50 stands for zero in the data rows.
Here are some points, each followed by its number:
85 51 39 40 63 39 85 48 21 58 41 59 44 85 18 51 0
 4 41 57 68 68 63 30 47 75 48 47 36 28 22 90 65 1
 9 37 39 57 25 49  9 42 80 60 62 51 61 32 91 66 2
74 52 70 38 76 38 67 48 46 61 49 53  6 99 33 21 3
65 53 46 49 67 51 84 59 20 36 39 43 41 86 18 66 4
37 53 30 44  0 42 22 49 68 74 78 54 73  5 75 50 5
 0 40 46 63 52 54 20 45 80 51 55 42 44 32 95 65 6
20 43 52 62  0 51 46 61 41 32 66 47 78 23 93 59 7
14 36 36 55  8 44 28 40 77 60 71 44 77 42 82 66 8
91 61 58 52 58 55 79 58 26 40 48 52 39 43 13 31 9
39 46 44 31 91 37 97 40 56 58 40 58 61 71  4 64 10
86 62 64 48 49 48 78 58 25 40 53 54 51 41  6 33 11
89 47 67 36 63 37 80 50 23 57 38 60 43 65 14 50 12
 0 46 53 56 53 53 18 47 78 47 53 46 51 38 97 60 13
43 46 43 39 80 34 46 62 35 46 62 51  0 99 39 68 14
91 58 59 45 60 46 82 54 23 50 45 55 44 52  5 39 15
 7 36 46 52 42 38 15 38 83 62 59 53 43 50 87 71 16
71 58 79 63 99 58 64 55 27 43 36 43 12 28 27 42 17
62 61 33 63  0 56 12 38 57 53 69 53 92 40 49 43 18
79 67 54 57 60 52 82 64 30 33 46 47 42 41 15 31 19
27 42 40 51 84 61 74 52 56 25 36 40 42 34 98 67 20
21 21 57 41 54 40 40 37 69 72 44 62 28 73 80 69 21
 5 44 36 54 50 59 10 46 86 53 53 41 61 43 92 59 22
63 57 27 20 84 47 55 45 41 76 44 53 48 79 19 63 23
69 58 43 64 47 66 79 61 44 31 50 40 59 62  2 33 24
88 57 61 41 63 48 81 55 28 52 43 57 45 59  8 30 25
99 57 54 37 40 41 84 53 31 58 48 56 44 53 12 37 26
32 71 27 63 33 60 25 54 62 28 64 37 78 65 61 35 27
63 43 38 43  4 65 36 50 26 62 53 62 99 30 78 38 28
 8 35 51 62 76 60 30 43 70 46 48 35 37 39 92 73 29
88 59 63 51 72 46 89 52 27 47 43 50 30 50  4 41 30
58 69 42 53  9 63 87 74 44 47 48 42 43 40 13 38 31
83 47 68 42 79 41 88 51 21 51 35 54 34 70 18 50 32
60 59 76 62 83 58 92 59 34 30 36 41 15 34 34 39 33
17 39 43 41 58 62  0 46 74 64 42 47 69 48 98 58 34
82 64 62 46 31 38 89 64 29 46 50 56 40 47 26 25 35
89 70 62 60 37 56 55 67 44 43 43 37 39 17 32 29 36
 0 44 52 67 58 61 21 47 63 42 54 35 45 43 93 67 37
82 43 57 52 67 52 93 50 38 69 23 50 30 61 20 38 38
90 61 53 46 62 56 85 58 25 41 44 56 40 38 12 37 39
76 47 77 45 54 48 80 36 30 46 30 58 47 92 24 51 40
97 53 35 40 40 53 58 50 17 51 54 52 76 68 26 45 41
11 30 50 47 45 52 12 45 69 59 50 52 57 44 99 68 42
76 68 35 32 24 64 53 51 40 51 55 53 83 71 20 29 43
90 58 79 48 59 43 57 53 37 57 41 69  9 29 18 32 44
93 61 57 42 51 52 83 56 23 48 49 53 43 45 15 34 45
23 35 41 57  6 53  6 43 72 68 65 54 72 17 90 60 46
20 58 58 52 28 63  9 52 46 41 33 50 36 96 88 64 47
66 56 60 38 31 62 65 61 25 38 40 60 99 36 17 48 48
68 80 26 41 61 55 66 56 47 43 50 51 68 43 28 22 49
 2 52 47 59 50 55  1 47 80 54 54 41 53 37 93 57 50
62 63 53 60 59 65 92 59 22 28 51 39 56 40 31 36 51
 7 37 40 50 57 51 13 37 84 64 51 46 52 55 87 68 52
 0 35 54 53 44 53 12 36 75 58 55 54 45 63 82 72 53
91 59 58 44 35 58 82 55 27 50 51 51 54 49 14 28 54
86 54 35 37 88 55 88 61 30 39 49 40 19 62 49 40 55
 0 43 50 67 41 60 27 47 80 40 59 43 59 30 89 53 56
91 52 45 33 26 30 64 46 35 65 57 67 64 70 15 42 57
99 53 50 51 50 50 93 53 33 36 53 48 37 48 17 37 58
18 49 58 78 67 69 46 58 59 34 47 31 25  9 81 55 59
24 40 25 54 49 65 17 47 46 35 52 46 86 66 86 72 60
64 83 34 61  0 43 36 62 57 38 59 51 43 41 53 30 61
 0 43 36 67 44 63 31 52 71 40 56 38 60 40 94 58 62
New points follow, each followed by the number of its nearest point above by angle.
68 49 34 52  0 62 15 54 61 46 68 62 80 17 67 40 18
87 47 62 32 51 39 91 52 29 46 39 57 59 76 20 45 12
30 26 67 38 50 64 43 43 48 73 33 45 57 37 88 74 42
84 66 55 55 61 50 87 60 29 35 50 47 38 36 11 36 19
23 68 33 66 40 58 20 53 83 33 61 39 59 51 67 30 27
88 53 67 49 80 55 82 51 24 55 34 55 31 37 12 42 30
62 69 49 58 68 66 73 67 37 25 43 35 49 41 33 33 51
39 55 68 68 99 53 75 65 40 29 37 34 33 39 28 47 33
88 48 61 59 77 48 80 44 22 47 47 58 27 56  4 46 30
14 73 45 70 64 58 41 52 76 37 52 32 35 11 76 41 59
60 80 37 56 27 48 52 60 59 33 62 44 66 45 31 22 61
 8 39 36 55 20 52 10 43 75 59 66 53 68 35 89 65 2
43 41 62 69 93 79 55 54 62 39 31 31 31  2 66 49 59
11 36 43 51 31 39 10 37 82 64 63 55 52 54 85 68 16
15 34 52 48 44 30 16 32 79 65 61 56 43 61 76 75 16
84 53 63 38 57 19 57 33 48 63 49 67 32 80 12 54 12
95 58 58 45 53 47 81 54 26 53 45 56 45 48  5 37 15
78 47 44 39 46 49 83 60 12 47 38 59 65 76 31 50 0
71 40 66 41  0 62 34 50 67 66 62 64 45 46 24 49 18
26 28 45 32 55 40 31 35 58 67 47 62 52 86 81 74 21
87 44 30 46 53 50 80 43 32 65 65 38 38 63 73 26 55
60 70 40 46 86 39 83 47 39 38 59 38 34 77  6 58 4
41 65 46 68 58 47 39 71 41 15 58 37 56 58 59 39 27
10 36 46 42 52 61  5 46 76 64 46 45 71 48 92 63 34
12 42 58 72 79 62 32 44 70 44 44 33 30 18 86 67 1
83 68 28 47 33 55 57 57 46 36 53 41 92 52 28 33 43
21 52 27 44 57 58 27 55 40 62 62 32 99 43 48 70 60
87 51 62 54 16 45 35 46 34 60 63 74 58 38 25 24 57
18 35 41 54  7 54 12 44 74 67 65 52 71 20 91 60 46
64 49 42 30 18 69 29 38 61 48 34 68 99 35 64 53 28
78 51 47 32 90 47 68 40 26 52 41 49 59 94 23 55 0
90 45 54 35 57 64 91 53 25 40 40 63 41 39 23 51 39
38 48 20 56 49 52 32 36 48 48 46 36 99 69 73 74 60
66 41 34 24 25 36 60 46 34 68 56 61 87 90 33 59 57
